One turn moves every row onto another: examples first, then more rows asked
Q_30: [ 16 -19  47  19  27  -3 -16 -15  37  -6   4  -8 -12   4  12  -1   1]
Q_548: [ 17   0   4  -1  12 -16  36 -31  13   4 -21 -27   7 -40   3 -15  28]
Q_11: [ 35  -9  26   4 -13  19  35 -27  28 -19  -7  -1  24 -16  22  18  43]
Q_438: [ 10 -21  39  -2  21 -16  -9 -44  36 -34  19  12   5 -44  17 -15  23]
Q_252: [ 29  -8  57  -3  38  -8  21 -26  28 -12  -3   5   8 -40  39  -4  37]
Q_206: [ 12   4  18  12  20 -11   6 -50  -6  11   1 -26   9 -41  28  -9  17]
Q_842: [  8 -27  37  -6  30  -8   5 -21  16   7   1  19 -13   8  11 -20  14]
Q_362: [  3 -16   1   7 -16 -14  31 -24  21 -18 -21 -21  16 -24  17 -36  10]
Q_12: [-17 -16  14  16  -5  -8   4 -48  11  -6   2 -26  24 -29  33 -17   1]
Q_941: [ 20 -17  20  13  -9  15  12 -40  35 -43 -17  26  21 -17  21  -2   2]
Q_795: [ 20 -20  49  17  27   0 -14 -17  35  -8  -9 -15 -20   4  18 -12   8]
Q_963: [ 31 -19  13   2  25   7  11 -22  24   3  -6  15  25  26  16 -13  15]
Q_745: [ 31  -3  26  29  23  25  -1 -19  47 -11  -3 -10  14  12  20  -5  12]
Q_196: [ 34  -8  22  27  21  19  -9 -19  39 -12 -12 -14  14  17  16  -4   8]
Q_617: [ 23 -13  15   4  24  12  15 -18  18   9  -6  17  24  22  14 -14  20]
Q_841: [ 29   1  26 -21   1  -7  19 -42  28  -6  11  29   8 -29   9   3  25]
Q_656: [  1 -15   4  12 -20 -21  27 -24  27 -21 -19 -24  18 -26  20 -30  21]
Q_369: [ -5 -19   5   8 -18 -11  33 -26  24 -15 -20 -29  18 -25  15 -26  13]
Q_766: [ 17 -20  48  21  33   6  -1 -18  39 -14   1 -12 -22  -1  18  -8  11]
Q_56: [ 22   0   4   6   9 -20  31 -33  10   0 -25 -24   8 -40   8 -17  39]
Q_429: [ 23 -15   2  -3   9 -16  32 -38   6   4 -18 -22  10 -45   4 -20  23]
Q_471: [ 26  -3  21  32  24  21   0  -9  36 -14  -9 -15  18  14  17  -7  13]
Q_491: [ 16 -32  40 -10  31 -12   6 -21  20   6  -2  12  -8  12  16 -20  16]
Q_885: [  1  -9  36   2  20 -25 -14 -35  31 -28  -1  21   1 -50  25  -6  18]
Q_475: [ 26 -13  27  25  19  13  -9  -9  45 -12  -6  -7  22  16  12  -9   8]
Q_487: [-11 -10  12  18 -13 -20   4 -48  12 -11   6 -20  19 -28  37 -15   4]
Q_566: [ 16 -33  38  23   7   8   6 -26  36 -47   1 -18  22 -31  29  -2  39]
Q_979: [ 34 -21  23  -8  24 -14  43 -20  35 -37  -8  22  17 -24  19  -8  18]
Q_833: [ 10   4  12  12  15 -19   7 -56  -5   9   1 -19   9 -40  24   0  22]
Q_337: [ -2 -12  17  15 -14  -7   7 -43  17  -4   4 -32  24 -38  36 -17  -1]
Q_241: [ 28  -7  52  -5  20 -12  12 -22  26  -8   8  -6   8 -37  31   6  55]
Q_168: [ 17  -2  42  12 -11  13 -20 -46  29 -13   2   6   9 -32  27   9  33]
Q_426: [ 24  -3   6   3  19 -19  34 -28   6   0 -21 -27   4 -40   7 -23  30]
Q_6: [ 23  -8  19  10  -4   5  35 -16  24 -23 -22   5  29 -21  33  21  38]
Q_544: [ 18   7  24 -17   4 -17  22 -30  23  -1  -8  31   9 -33  23  10  29]
Q_553: [ 20 -32  42   0  31  -7   4 -18  18  12  -3  14  -9   9   6  -4  18]
Q_486: [  5   4  13   6  22 -13   8 -53   0  12   2 -25  12 -43  20  -7  16]
Q_161: [ 10 -17   1   5 -20  -6  27 -30  24  -8 -20 -23  26 -34  16 -31  12]
Q_478: [  5 -23  28  29  11  -3  -2 -21  32 -48 -16  -7  24 -38  36   5  27]
Q_898: [ 12 -36  37  -4  34  -3  12 -25  23   1   1  20 -13   7  12 -20  19]
Q_762: [ 30 -29  17  -7  15 -24  33 -16  32 -37   6   8  18 -22  13  -2  38]
Q_384: [ 10  -9  19   7  16 -18  12 -49   0   8   4 -30   7 -49  25  -6   9]
Q_211: [ 19 -23   8   9 -15   1   0 -39  35 -44   0  20  21 -18  11   2  16]
Q_246: [ -9 -10  13  17 -14  -6   3 -46   7  -7   1 -21  20 -25  37 -20  -2]
Q_752: [ 26 -17  14   4  24  17  12 -25  32   3  -4  23  25  21  15 -17  22]
Q_964: [ 16  -4  55  16   5  20  -9 -45  29 -17 -11   9  12 -34  41   3  21]
Q_117: [ 29 -26  20   6  24   7  10 -10  28   5 -12  14  25  20   6 -12  25]
Q_818: [ 11 -18  44  23  32   0 -10 -12  34 -15  -4 -13 -20  -1  14 -14   5]

Q_795 goes to Q_12
Q_766 goes to Q_487
Now these:
Q_964 goes to Q_478
Q_566 goes to Q_211
Q_471 goes to Q_362
Q_429 goes to Q_553

One turn moves every row onto another: examples first, then more rows asked
Q_23: [  5  -5  -5  -6   7   9  35  -1 -21  -8   5   0   3  15 -17 -18 -26 -24
 -19  -5  -7 -16  12  18  13]
Q_472: [  0  16  16  -1  -1 -31 -16  18 -21 -10  24  12  11 -12 -14  23  20   5
 -10  10 -24  14 -19  16   2]
Q_465: [ 17 -16   2  -6  19  -6 -15   9   3  -1 -31  28  -5  22 -31  31  15   5
  11   4  20  -4   7   1 -11]
Q_249: [  8   5 -22  10  16  17   7 -15 -16  11   6  -3   2   3  21  -1 -38 -25
  -3  -7  -6 -11   3  -5  -3]
Q_508: [  2   0 -13   4  20  12  11 -17 -18   0   8  -2  13  -3  29  -3 -40  -7
  -2 -14  -4  -5  10   1  -1]
Q_838: [ -8   4 -18   8   9 -32 -15   8   1   3  -6  38 -15   2 -29   2   6 -20
  25   9  14  11  12  18  -6]
Q_437: [ 27  -3  15  -1  17 -15 -12 -12  -9   1  -5  10  -7  -6  -3  39  20  11
  10  26  -7 -21 -10  16   0]
Q_523: [ 30 -10  24   7  -6  -6  -6  -2  -2   1 -20   5  -5  10 -15  39  18  21
   0  16  -8 -23   6   9   0]
Q_442: [ 12   7   6 -19  22  36   2  11 -17  -8  12  -7  17  19  -1   9 -23  -6
 -32 -10   0  18   2   9  -7]
Q_57: [  2 -29  11  -1  10  15 -13  -5  -3  -3 -46  18  -2   8 -19  24   4  -2
   7  -5   5  18  29   1 -12]
Q_857: [ 14  -4 -22   6  11  23  19  25   2   4   6 -15  -3  26  -4  15 -27 -24
  -7 -18 -18   7 -13  16 -19]
Q_531: [ 18   9  -4 -14  19  25   6  15 -20 -11  17   0  27  29  -3  12 -27  -7
 -27  -5  -2  20  10  19  -8]
Q_792: [  1  14  22 -17  -8 -28   8  24 -17   7  16   8   4 -15 -15  19   6  21
  -9   6 -20  14 -25  20 -11]
Q_700: [  4  -9 -11   3  10  -2  35   5 -20  -7  15  -2  10  16 -16 -17 -33  -9
 -10 -13  -8 -20   7  14  11]
Q_606: [ 11   4  -4   5  18   0  31   5 -17   4  13  -4   1  17 -14 -14 -32 -24
 -20  -4  -5 -24   2  14  10]
Q_182: [ -9  -7   0 -18  -9   1  -4   5 -10  14 -38  28   2  11 -16  25  -8   6
  19 -12  11  17  13 -10 -32]
Q_108: [  5  -7 -20   3   6  23  19  18  -3  -6  12 -15   3  24   2  18 -31 -14
   5 -22 -22  15  -4  27 -23]
Q_443: [  2  11  -3   6  17 -28 -25  20   5   3  23  12 -12 -17  -9  21  15   5
  14   8  -8  18 -26  19 -11]
Q_190: [ -1 -10 -21  -1   3  27  20  24   0  -5   9 -15  -3  16  -7   5 -25 -19
  -5 -27 -19  18 -10  17 -17]
Q_280: [ 16  17  -3  -7  26  29  -4  15 -16   2  19  -5  16  28  -5  11 -30 -18
 -27  -5   2  13   0   9 -12]
Q_186: [ -5  -2  12   8   0 -17 -15  18 -12  -5  25   0  -2 -25 -23   6  14   7
  -7  10 -30  28 -13  28   4]
Q_816: [-15  21  -7  19  -5 -30 -26  15   6   8   6  27 -11  -8 -13   1  -2 -10
  16   2   5  27  17  17  -9]
Q_988: [ 11 -17  26   0  -5 -13   4  -3 -19  -8 -16   3   0   6 -21  41  20   9
  11   4 -25 -27  -9  10  -3]
Q_263: [-20  26   3 -14  -7 -30  -7   4 -24  13   1  37   3 -11 -12  -2 -11  -9
  10   8   6  29  14  16 -15]
Q_315: [ 15 -13  14 -15 -20  -9  21  -7 -19  10 -26   8  -3   1  -9  36   6  14
  14  11 -22 -18  -5  12 -15]
Q_301: [-22  17  -3   5   5 -34 -21   7 -12  -4  -8  39   6 -11  -4   5   1 -21
   9  -3   4  32  15   6  -6]
Q_207: [ 12  20  20  13  -1 -25 -22  13   0   5  22   3  -4 -19   0  23  13  19
  -5  14 -16   8 -12  19   0]
Q_690: [  2 -10   0  12  -7  -6 -14  10   8   5 -35  26 -10  22 -29  19   4  -1
  18  -6  17   2  28   0 -14]
Q_46: [ 14 -29  26   6   1   4  -2 -12 -12  -3 -15 -11  -8 -14 -11  31  15  14
   6   9 -30 -11  -3  16   1]
Q_347: [ -1   2 -14   1  10  22  10 -21 -20   1  10  -8   1  -8  26  -4 -33 -20
  -1  -7 -13  -3   5   6   0]
Q_158: [ -9 -16   8   1   3  -5  -9   3  -3  -3 -45  25  -4  18 -15  35   5 -13
  24 -17   5   8  17   0 -22]
Q_473: [-19  -1  -4   7   5 -17 -19   7 -10  -3  -8  32   0 -12 -26 -14   0 -17
   0   3   5  39  28  13   3]

Q_442 goes to Q_347
Q_186 goes to Q_473
Q_315 goes to Q_792
Now these:
Q_838 goes to Q_465
Q_700 goes to Q_531
Q_158 goes to Q_988
Q_523 goes to Q_207
Q_249 goes to Q_857

